One turning vector, and how many steps it has turned
The counts run from 0 to 922.
[ -5.7  11.7   8.8 -22.5  -8.9 -22.7 -35.2  25.6 -27.0   3.7 -20.0  -4.2
 -20.5 -13.6  -0.9  -8.9  21.3 -12.5 -20.9  -7.8   7.1  30.0 -12.4  -4.3
 -11.7  27.3  18.9  32.8  13.3   6.3   8.7  11.5  -8.2]
378
[-22.6   1.8  13.9 -20.4  26.4 -18.5 -14.6  17.3  -8.3  26.9  11.5   8.1
  -6.5  -3.5 -28.8 -12.4 -23.6  -9.6   5.4  22.8  24.9  -8.6   2.2  20.9
 -21.8  27.1  14.9  14.7  40.6 -12.8  -1.6  19.9  -3.5]
633
[  9.4  16.2   7.0   7.5  -4.4   1.7  10.5  -4.0 -38.9  33.9   3.8  -5.5
   4.6   0.8  -8.8 -30.4  -3.2  30.1 -19.3   4.9  23.0  25.3 -10.7   6.5
 -21.9  43.8  10.4  -2.5   5.0 -12.7 -17.2  13.9  -6.2]
769
[ 11.7 -10.0 -20.1  -7.6 -17.9 -22.1  -9.0   6.2 -15.2  -1.6 -17.5 -18.7
 -12.3  16.4   7.1   3.8   1.9  15.8 -13.4  31.8  28.1  19.8 -17.6  -5.6
  -4.4   2.0   6.8 -23.3  38.2  26.1 -12.3  23.4 -24.0]
163
[-16.5 -27.0 -20.7 -19.4  16.7 -17.1  -1.6 -30.1 -18.1  20.7   7.4   4.2
   2.6 -41.7   6.1   0.0  -3.7   4.1 -13.5   9.9  22.2  -5.2  -2.1   8.9
 -10.9  34.5  -7.3  -9.0   7.6   8.6  16.1  31.7 -21.3]
353
[ 16.9  -5.0  -4.8 -17.0 -31.9  -4.9   5.6  35.2 -27.4  13.5  -3.5 -27.8
   3.7  13.4  14.5   0.9  -1.7   7.3 -34.0  -7.6  40.2  26.5 -37.1  -7.4
 -11.2  21.8   2.3  -6.5   6.0   4.9  -1.4  -3.1 -13.1]
667
[ -6.5 -15.3 -16.5 -57.2  13.3 -18.9 -13.3  22.4   5.0   8.0  16.7  -9.7
 -13.9   9.7  -1.7   3.8 -13.1   3.7 -19.0  -3.4  23.2  16.9  -9.0 -13.8
 -12.0   5.7   1.8   2.6   8.1  -8.5  17.1  33.9 -10.4]
564
[-18.2  -4.7 -21.3 -50.6  28.0  -0.6 -18.3  17.8  -2.0  17.2  16.0  -7.6
  -1.9  -1.1  -9.1 -10.6 -11.0  -7.9 -11.3 -10.9  16.0   3.7  -9.2   5.9
 -25.0  30.3  -7.2  27.7  14.4 -27.6  11.6  23.2  -6.0]
711
[ -8.4  -3.5  11.4 -33.8   0.1 -14.0   7.6  17.3 -16.7  23.3  14.7 -14.8
 -14.1  33.0 -11.5 -22.2 -10.5   2.6 -14.9   8.0  18.0  21.7  -5.7 -18.3
  -9.8  21.3   8.7  31.5  27.9  -1.8  -0.3  32.5  -4.4]
719
[  0.0  -7.3 -36.5 -29.8  11.9 -19.9  -2.2 -13.3  -6.6   7.9  14.6  -5.5
  -9.3 -19.7  13.9  -3.6  -7.9  20.6 -18.3  18.1  15.8  -3.4  -5.3 -14.0
  -2.3   7.6  -0.4 -21.9  15.6  17.6  15.8  46.1 -27.3]
747
[-15.0  12.9 -21.9 -28.9   3.8  -2.2 -25.9  31.7 -12.8  -5.7 -18.7 -15.7
 -15.5   7.0   9.0  -7.5  13.6 -18.3 -12.5  -8.8   3.8  23.9 -16.6  21.2
 -25.0  30.7   6.1  17.9  24.7 -10.9  -6.2   8.6 -16.9]
465
[-11.6  10.4   9.1 -14.4   3.5 -15.6 -33.4  26.9 -28.2  17.2 -11.6  11.0
  -6.3 -33.9 -12.6  -9.7   5.3 -16.8  -9.3  -7.5  15.8   6.2  -6.0  15.0
 -18.7  37.8  15.2  24.0  17.1  -0.9  15.3   1.1  -6.1]
625
[-28.4  -4.9  14.4 -11.6 -14.8 -35.0 -30.9  34.4 -18.1   8.5  -7.9  -4.1
 -10.5 -33.3 -14.9  -5.1   0.5 -17.5   1.9   5.0  34.0   4.1  -6.3   2.9
 -17.3   8.2  12.5  10.8  12.9  15.7  19.8   5.7   3.0]
391
[ -2.2  10.7  -2.5 -22.6   8.8 -10.2 -11.9  -9.7 -26.8  30.1   4.0  -9.3
   2.2 -20.4  -9.6 -21.3   7.2  38.3 -32.8   6.1   1.9  -1.6  -5.2 -16.9
  -6.0  29.7  -8.6  15.7 -11.6  -7.6   8.0  38.9  -3.3]
857
[ -3.2 -23.8  13.9 -12.2 -11.8  -6.9   1.7  15.8 -20.3  33.6   2.8   2.2
  24.4 -18.3  -6.7  -1.6 -18.5   0.6 -15.8   6.0  54.7   3.5 -23.5  15.3
 -21.3  28.8  -1.0 -15.1   2.9  -7.7   1.3  -9.2   0.2]
97
[-16.2 -13.6   0.1 -14.9  -0.7 -26.9  -9.5  -5.8 -22.4   4.5  -2.7 -11.0
 -29.1   5.4  -9.2 -12.2  10.0  -5.8  -2.2  21.0  21.1  29.0  10.1 -18.3
 -15.8  14.0  21.1  23.4  33.9  27.7   1.0  32.7 -10.6]
636
[-28.1 -18.1   4.3 -12.3   7.0 -17.7  18.6 -30.7 -25.0  29.7  10.1 -11.2
  -1.2 -28.7   0.5 -23.3   0.1   9.9  -6.6  21.2   2.4   4.4  -0.5  14.1
 -10.3  43.9   0.1   4.5   9.8   6.9  -5.0  29.3 -13.0]
444
[ -6.7  -3.9 -23.4 -41.2   9.5 -30.0 -41.3  29.0   4.8  -1.8  -8.8  -2.9
 -10.2 -11.7 -11.0  16.0  -7.5   0.4 -22.0  11.8  22.1 -10.9 -12.2  -7.0
  -3.3  -4.5  -5.2   0.8  27.1   5.0  17.1  25.5 -14.9]
895
[-15.4 -16.1 -33.6 -24.2  23.6  -5.7 -19.1 -10.4  -9.3  17.6 -12.7  11.2
   8.0 -21.5  -9.2  -1.9  -2.3  -6.2 -16.2  11.6  14.4 -11.0 -10.1  29.3
 -13.4  37.8  -7.9   6.6  31.3  -9.3   1.0  12.0 -22.4]
115
[-18.5 -19.1   8.5  -9.9 -10.2 -13.4 -32.7  10.7 -17.0  17.3 -31.4   1.6
   4.4 -11.3 -27.4  -1.2  14.4 -18.2  -8.3  10.6  46.6  16.9  -7.8   9.5
 -29.1  27.1   4.5  21.5  19.9   8.7  -0.4  -0.8  14.5]
538
[-20.1  -0.7 -24.8 -22.5 -10.1 -27.4 -10.6  25.8 -11.3  -9.8  -9.8 -16.7
 -11.4 -31.4  22.3   4.8  -4.8 -18.0  -3.9  10.9  18.3   3.2 -21.5  14.1
  -5.2   8.2   8.5 -18.6  26.2  17.6  17.6   5.4 -31.2]
405
[-18.9  -2.0 -12.7  12.6  -9.6  -4.2   4.2  -5.3 -30.7  16.2 -19.0 -23.5
  12.8   0.6  -6.0 -21.2  10.9  -8.4   0.4  15.5  24.1  11.4 -15.2  17.6
 -25.0  47.0  -3.7  18.9  32.6  12.2 -15.2   6.4  -1.4]
782
[ -8.9   8.3 -18.3 -15.8 -15.5 -31.9 -32.4  18.6 -16.7 -10.6 -24.9 -23.9
 -25.6  -2.2   2.4   1.8  16.1   2.6  -7.8  23.9  20.3  20.8  -3.6  -7.4
 -17.9  -8.9  10.7 -15.1  24.4  24.0  -0.2  23.0 -17.3]
649
[-21.2 -11.2  -7.5  -5.3 -23.8 -11.8  -9.8  19.8 -22.9   2.7 -17.9 -23.6
  -1.3  12.9 -12.0 -13.1   7.3 -21.0  -3.9  12.7  38.3  19.6 -14.5  -6.8
 -27.2  17.4   2.0  29.2  36.2  23.5   1.0  12.7   7.7]
635
[-42.2   0.0 -28.3 -28.1  14.8 -15.8 -18.3  15.9  -3.0   9.7  -3.9 -15.1
   8.9 -16.1  -7.8 -16.2  -6.5  -7.7  -7.7   8.2   6.8 -25.7 -15.7  22.9
 -15.0  25.1 -18.9  14.7  32.4  -7.1   6.9  22.1 -11.1]
794
[-15.8   4.7  31.9 -12.1 -19.7 -30.2 -16.0  16.5 -34.3  12.4 -19.6  -8.8
 -22.6  -9.1  -4.5 -18.1  16.7 -11.4  -9.7   9.0   8.2  24.9 -12.6   3.2
  -4.3  28.2  21.4  29.1  21.5  15.6  -2.5   6.6  -8.5]
48
[  8.9  12.2  12.6 -16.0  11.8 -14.5  -2.0  26.0 -21.6  35.5  21.6  13.2
   5.7 -24.3 -10.9  -9.0 -34.6  11.9 -16.0   5.5  36.5 -13.2 -11.1  15.1
  -8.9  21.7   8.4 -17.8  16.8 -18.9  11.1   6.2 -18.1]
335
[-11.7 -17.2   4.2 -43.7   1.8  -4.9 -21.9   8.0 -13.1  34.0  -4.9   4.0
   9.5 -22.8 -18.1  -3.8   6.0  12.1 -32.1  -5.0  23.9   5.1 -11.5  -8.0
 -14.8  27.0  -7.7  14.8 -19.5 -15.1  14.6  15.1   4.9]
280
[ -0.8 -18.0  17.8 -11.6   1.2 -12.1  12.8 -13.9 -22.7  34.6  12.1  -3.2
  -6.4  -4.3  -7.5  -6.7 -10.1  22.7  -6.9  20.8  44.8  24.0   6.5   9.2
 -24.2  23.9  14.4 -29.4   7.1  -4.0 -16.8  15.6  -8.9]
343
[ -0.7 -16.7 -37.0 -20.2  11.1   4.5   8.1 -18.5 -15.9  15.6   7.6 -20.6
   7.4   6.6   6.6 -10.9   0.7  34.0 -18.3  13.4  23.3  16.4  -5.0   4.8
 -27.7  29.1  -8.6 -16.0  10.0 -10.0 -10.8  31.2 -15.4]
265
[-28.8 -13.5   6.1  -5.2 -23.5 -19.7  -9.1  -4.5 -29.5   8.9 -23.1 -22.8
  -6.1 -15.0  -8.4 -18.0  27.9  -3.4  -4.5   8.8  26.7  28.6  -5.9  -4.3
 -22.5  25.0   5.3  26.4   5.3  28.0   1.5  20.1  10.9]
539
[ -5.6  23.3  -6.1 -30.3  11.9 -20.5 -23.0  44.4  -8.6  18.3  14.2   0.0
   1.9 -17.3  -0.9  -9.3 -33.0  13.6 -17.8   4.6  19.0 -18.2 -15.3   9.4
  -9.3  11.0  -1.9 -20.6  17.7 -22.4  11.3  10.6 -24.9]
904
[-11.7 -25.7   2.6 -22.6  25.9  -6.2   6.0 -22.0 -22.5  31.4  17.1   9.6
   5.5 -24.0  -4.7 -10.9 -11.1  -6.4  -9.7  -3.0  24.9   9.9  -5.9  18.8
 -16.5  51.3  10.2  13.8   8.8  -9.2   8.4  10.7 -12.7]
775
